(in the rows, 128 means zero)
Each path below is one point turned by a fixed rotation once a step. After each direction that follows a path, write how fast that rotation turns it, in degrees a step (0 if it stays still).
Each turn is a multiple of 5 degrees from 10 to 175, or 0.
Each row of a path follows its step; steps can be skipped.
Path 1:
step 2: [108 122 126 126 132 129 121 122 128 131 139 134 126 131 124 122 129 119
 143 133 115 120 138 133 127 115 131 135 141 119 124 128 118 130 134 117
 123 114 139 138 121 135 136 140 139 144 123 143 122 143 128]
step 3: [131 134 136 130 143 126 116 126 133 125 132 122 123 132 116 138 119 143
 116 109 134 122 127 132 125 145 118 128 129 123 113 129 114 126 138 125
 143 121 129 131 118 129 122 113 137 131 131 113 131 118 129]
step 4: [128 149 123 115 121 110 128 130 126 134 122 121 134 130 146 134 130 133
 129 128 139 145 134 113 126 132 148 126 129 124 137 134 123 113 121 138
 115 126 127 127 115 131 127 124 129 138 136 130 132 137 129]
step 5: [127 121 126 140 135 132 149 134 129 127 130 117 126 121 132 121 125 127
 134 118 126 133 121 115 138 134 126 108 126 132 116 131 133 123 117 134
 128 150 134 126 144 116 139 120 124 124 111 123 129 119 121]
step 7: [121 118 128 124 142 133 120 127 128 140 133 121 128 107 100 127 127 144
 129 130 125 131 128 141 129 131 120 121 137 127 139 134 122 129 140 121
 131 115 132 141 127 134 132 136 119 126 128 122 122 109 128]
step 8: [143 124 144 141 124 115 122 117 120 128 131 130 131 132 143 142 133 127
 124 130 125 129 130 122 125 126 133 134 120 139 142 139 103 118 137 129
 130 127 130 137 122 137 112 125 137 128 141 129 135 132 136]
step 12: [130 124 128 130 133 116 110 131 127 133 140 118 116 117 137 123 143 132
 132 132 131 118 132 125 140 112 128 135 127 132 146 122 121 119 118 139
 135 122 122 126 123 143 127 126 125 137 141 115 136 117 120]
step 13: [123 130 126 136 145 122 142 132 115 132 122 129 136 113 129 137 132 124
 133 114 127 130 118 124 127 137 123 142 115 136 125 133 129 130 107 125
 123 133 129 143 125 133 114 133 145 126 117 136 119 130 142]
step 14: [124 129 134 117 143 139 132 115 117 136 116 116 129 136 139 131 139 112
 130 127 128 121 147 130 133 124 127 128 134 122 125 113 118 130 139 120
 127 130 123 125 122 115 142 115 126 123 120 138 139 139 124]
step 16: [131 136 123 132 127 116 119 133 132 113 131 133 109 140 129 134 139 141
 144 126 129 131 122 119 139 127 129 130 131 126 137 131 124 117 146 140
 117 123 137 132 130 124 144 119 123 117 144 119 134 119 126]
step 17: [136 122 128 122 127 125 136 127 123 113 140 129 132 113 129 126 133 122
 128 130 133 127 106 116 126 131 136 118 114 131 122 136 133 120 114 129
 130 128 118 145 114 144 127 134 120 138 116 124 120 123 115]
Directions:
[123 131 128 128 127 128 127 127 129 128 133 130 126 131 130 132 125 126
 125 129 125 124 129 131 130 128 130 125 125 129 128 127 131 130 127 130
 130 125 126 128 130 128 126 131 133 133 129 125 127 128 128]  40
[126 127 129 128 129 128 124 125 125 131 128 131 129 124 129 131 130 126
 126 131 128 128 132 129 131 131 125 133 126 128 130 129 125 132 129 126
 131 127 134 129 130 127 128 128 127 128 124 129 127 129 131]  60
[129 127 127 130 129 126 131 128 132 122 129 130 123 129 128 124 130 127
 130 127 126 125 130 129 128 129 128 133 127 131 128 126 127 126 124 128
 126 130 135 127 127 128 130 131 131 129 126 127 127 126 128]  100
[129 128 123 129 127 129 134 125 125 127 125 127 126 125 130 130 128 122
 131 126 126 131 127 127 129 128 131 127 126 125 130 129 129 129 128 124
 131 129 126 124 128 127 126 128 130 128 125 125 131 131 126]  85
[126 131 130 131 128 131 131 126 132 127 124 127 130 130 122 127 127 127
 127 129 126 128 131 125 129 125 124 130 128 129 130 128 131 130 130 130
 130 132 128 130 127 130 130 126 127 132 127 129 127 132 126]  85
[126 124 134 125 131 127 130 127 127 129 128 132 129 131 127 125 129 133
 131 126 126 125 129 128 126 129 127 128 127 124 133 129 128 128 125 127
 129 125 126 130 125 130 125 127 131 128 127 126 130 129 128]  70
